[[ 19.6   6.8   7.5  -5.8  -0.2]
 [-16.8  -3.4  -6.4   9.6   3.3]
 [ -6.8  -6.9  -1.9   6.0  -3.8]
 [ 21.3   1.6   7.7  -8.5  -4.4]
 [-28.6   5.8  -8.7  63.1 -47.5]
 [ 28.8  -7.1  17.4 -59.5  44.8]
 [ 32.6   1.0 -19.1 -74.2  69.7]
 [ 28.9  -5.3  11.0 -55.8  47.9]]
|
[[ 32.6   1.0 -19.1 -74.2  69.7]
 [-28.6   5.8  -8.7  63.1 -47.5]
 [-16.8  -3.4  -6.4   9.6   3.3]
 [ -6.8  -6.9  -1.9   6.0  -3.8]
 [ 19.6   6.8   7.5  -5.8  -0.2]
 [ 21.3   1.6   7.7  -8.5  -4.4]
 [ 28.9  -5.3  11.0 -55.8  47.9]
 [ 28.8  -7.1  17.4 -59.5  44.8]]

[[ 16.8  31.7 -35.5 -41.1  20.7  71.0  31.1  33.1  17.4   7.9 -14.2 -21.4]
 [ 18.9 -14.8 -43.3 -33.6 -15.6  23.3 -22.1 -23.4  20.5 -14.5 -27.5 -21.7]]
|
[[ 18.9 -14.8 -43.3 -33.6 -15.6  23.3 -22.1 -23.4  20.5 -14.5 -27.5 -21.7]
 [ 16.8  31.7 -35.5 -41.1  20.7  71.0  31.1  33.1  17.4   7.9 -14.2 -21.4]]

[[ 45.7  13.8  46.8]
 [-46.4  -0.5  11.0]
 [-54.2  15.5  17.9]
 [-41.6 -18.9 -53.0]
 [-15.4  38.4 -20.3]]
|
[[-41.6 -18.9 -53.0]
 [-15.4  38.4 -20.3]
 [-46.4  -0.5  11.0]
 [-54.2  15.5  17.9]
 [ 45.7  13.8  46.8]]

[[ -7.7   3.7 -25.6  18.7  -7.1]
 [  6.0 -26.2 -14.0   0.9 -58.6]
 [  4.5  13.6 -11.1   6.1  15.2]
 [  6.7  12.8  -2.1  -7.0   8.5]
 [  5.7 -30.7  -1.0 -11.6  30.2]
 [ 10.4 -21.7  -6.1  -3.5  26.0]
 [-18.1  18.7   2.9  10.3   1.3]
 [-24.4   9.0  -9.0 -14.4  15.9]
 [ -8.1  -0.9  -2.3   0.7 -14.6]
 [ -2.2  -0.7   7.2   3.0  -3.6]]
|
[[ -7.7   3.7 -25.6  18.7  -7.1]
 [  6.0 -26.2 -14.0   0.9 -58.6]
 [  4.5  13.6 -11.1   6.1  15.2]
 [-24.4   9.0  -9.0 -14.4  15.9]
 [ 10.4 -21.7  -6.1  -3.5  26.0]
 [ -8.1  -0.9  -2.3   0.7 -14.6]
 [  6.7  12.8  -2.1  -7.0   8.5]
 [  5.7 -30.7  -1.0 -11.6  30.2]
 [-18.1  18.7   2.9  10.3   1.3]
 [ -2.2  -0.7   7.2   3.0  -3.6]]

[[ 10.8  37.9  26.1  -5.7]
 [  3.6  60.7  30.5   2.0]
 [ 16.4  30.0  13.0 -12.4]
 [  4.7  47.0  21.0  -0.1]
 [ 29.7  48.5  29.4 -21.6]
 [ 19.3 -53.4  -9.6 -20.3]
 [ 10.8  58.5  34.1  -4.4]
 [ 16.7  72.6  39.6  -8.8]
 [ 19.8  51.6  34.3 -13.5]
 [  6.7  74.8  29.8  -0.4]
 [  9.3  -3.0   2.7  -7.5]]
|
[[ 19.3 -53.4  -9.6 -20.3]
 [  9.3  -3.0   2.7  -7.5]
 [ 16.4  30.0  13.0 -12.4]
 [  4.7  47.0  21.0  -0.1]
 [ 10.8  37.9  26.1  -5.7]
 [ 29.7  48.5  29.4 -21.6]
 [  6.7  74.8  29.8  -0.4]
 [  3.6  60.7  30.5   2.0]
 [ 10.8  58.5  34.1  -4.4]
 [ 19.8  51.6  34.3 -13.5]
 [ 16.7  72.6  39.6  -8.8]]

[[ -7.9 -15.2 -13.7 -22.9  75.1]
 [ -3.7 -11.9   1.2 -19.8  -8.8]
 [  1.8  -2.8   9.6  -2.5 -75.1]
 [  5.9   3.0   1.1   2.5 -30.3]
 [ -7.7 -17.6  -8.6 -30.4  56.7]]
|
[[ -7.9 -15.2 -13.7 -22.9  75.1]
 [ -7.7 -17.6  -8.6 -30.4  56.7]
 [  5.9   3.0   1.1   2.5 -30.3]
 [ -3.7 -11.9   1.2 -19.8  -8.8]
 [  1.8  -2.8   9.6  -2.5 -75.1]]

[[ 55.5 -11.8 -11.1  -4.7  33.4 -26.7 -39.5  15.2  25.0  -1.8 -17.1   0.1
   19.9  -5.1  19.6  18.4]
 [ -0.3  -8.8  21.5 -14.3   2.1  -3.8   9.3  -9.4  29.4 -11.1  16.0 -11.1
   -7.9   9.2   3.0  -4.6]
 [ 19.1  31.9 -41.5  26.7  -2.8  60.5   4.2 -17.4  12.0 -36.6   2.8  -1.0
  -19.3  42.2  14.3 -18.4]]
|
[[ 19.1  31.9 -41.5  26.7  -2.8  60.5   4.2 -17.4  12.0 -36.6   2.8  -1.0
  -19.3  42.2  14.3 -18.4]
 [ 55.5 -11.8 -11.1  -4.7  33.4 -26.7 -39.5  15.2  25.0  -1.8 -17.1   0.1
   19.9  -5.1  19.6  18.4]
 [ -0.3  -8.8  21.5 -14.3   2.1  -3.8   9.3  -9.4  29.4 -11.1  16.0 -11.1
   -7.9   9.2   3.0  -4.6]]
